In the rows, 100 means zero.
One turn moves every row onto another: examples first, then more rows asked:
j_70: 95	107	95	123	90	76	78	83	79	71	113	130	100	110	101	90	97	108	106	91	114	79	111	88	75	109	118
j_16: 103	131	74	108	94	81	115	83	85	59	101	102	85	107	136	82	104	91	103	106	119	88	75	92	100	116	105
j_802: 75	140	78	82	135	72	106	81	112	92	117	84	72	93	118	92	68	111	84	108	68	107	124	97	105	84	87
j_544: 42	119	78	118	123	77	98	105	94	95	97	80	101	80	101	85	63	123	88	95	64	100	112	87	83	91	99
j_566: 105	104	89	130	89	85	95	84	86	72	104	114	109	117	105	94	105	95	104	105	98	74	104	90	94	116	100
j_813: 52	117	80	110	131	60	79	91	107	67	129	97	69	86	104	96	76	107	77	97	58	96	102	83	88	88	89
j_23: 102	106	85	123	85	82	91	97	82	67	117	119	104	93	103	93	115	101	116	78	102	76	115	91	95	105	104
j_384: 94	124	76	105	99	82	107	78	73	66	105	114	87	97	131	74	92	109	103	102	138	96	89	92	79	107	131
j_779: 60	143	90	79	133	75	100	92	105	97	105	84	68	92	111	83	57	118	91	103	86	107	130	98	88	92	92
j_258: 84	133	91	86	102	67	95	108	90	98	121	92	79	68	116	104	110	61	106	104	80	96	84	102	56	107	94
j_234: 98	133	70	107	89	75	115	86	81	62	117	107	94	83	135	85	106	106	115	76	121	96	86	88	95	103	118
j_930: 90	114	84	83	113	91	102	91	82	102	120	100	90	74	117	92	104	71	83	133	84	94	98	113	54	96	115
j_326: 64	105	82	110	137	86	93	100	84	90	106	94	51	89	109	82	83	115	91	103	60	98	124	113	97	82	96
j_56: 88	127	81	97	103	67	103	83	79	120	122	99	99	69	121	106	97	86	101	100	82	108	98	101	43	91	123
j_916: 57	141	79	76	130	77	103	97	113	82	123	83	85	70	111	85	67	116	83	96	80	103	128	89	98	83	91

j_23 moves to -> j_70
j_258 moves to -> j_56
j_916 moves to -> j_779
Now find these:
j_813 moves to -> j_544
j_384 moves to -> j_16

One turn moves every row onto another: examples first, then more rows asked:
j_791: 89	97	130	63	112	100	101	144	83	106	97	112	99	96	80
j_627: 119	84	92	79	94	74	92	113	57	99	112	113	92	89	103
j_153: 81	125	92	107	112	91	92	119	100	98	109	125	105	99	77
j_808: 120	80	105	77	97	78	112	94	100	76	118	147	87	99	108
j_413: 79	101	98	87	74	102	103	100	75	90	103	120	103	74	113
j_940: 111	102	152	93	99	81	76	125	101	98	120	115	107	86	99
j_334: 115	90	133	60	82	96	96	119	109	104	98	95	125	98	101
j_794: 127	87	112	58	80	76	74	125	110	91	98	114	87	95	108
j_118: 85	108	103	95	108	65	123	123	103	92	119	143	117	108	90
j_333: 113	78	111	96	120	101	116	110	81	92	118	136	91	116	93
j_786: 104	119	111	76	113	86	112	109	108	110	86	109	90	127	112
j_133: 96	112	112	78	80	98	112	104	98	84	90	137	133	80	96
j_691: 122	63	110	58	103	91	105	115	111	94	92	110	89	78	94
j_576: 109	99	122	100	102	98	66	111	87	87	85	120	79	100	104
j_926: 110	100	91	108	99	81	105	87	124	94	105	113	87	79	107
j_939: 99	93	106	115	97	76	107	100	84	106	114	139	88	117	96
j_463: 114	121	106	79	94	74	111	94	102	84	108	109	95	126	82
j_4: 106	99	122	92	78	67	123	123	110	111	90	101	80	99	83
j_423: 116	81	99	62	99	104	105	123	90	87	83	138	78	92	105
j_257: 124	104	122	80	105	89	106	109	63	96	105	119	112	65	103
j_799: 93	90	111	78	100	92	134	109	108	116	128	109	117	80	90
j_349: 87	77	116	88	95	96	110	104	109	99	137	128	93	101	123
j_314: 91	121	94	91	101	63	101	115	100	96	109	103	120	75	79
j_473: 91	108	114	79	83	75	78	145	97	102	109	115	130	89	98
j_929: 105	83	109	81	83	74	108	137	104	126	74	124	102	102	106
j_409: 78	102	112	86	104	75	112	144	105	90	123	123	83	80	80
j_278: 95	95	118	85	79	88	75	109	118	112	99	100	121	77	90
j_725: 113	104	107	68	121	86	88	117	125	85	100	121	87	80	122

j_463 moves to -> j_133
j_791 moves to -> j_576
Now find these:
j_423 moves to -> j_939
j_278 moves to -> j_691
j_725 moves to -> j_349
j_786 moves to -> j_413
j_118 moves to -> j_473

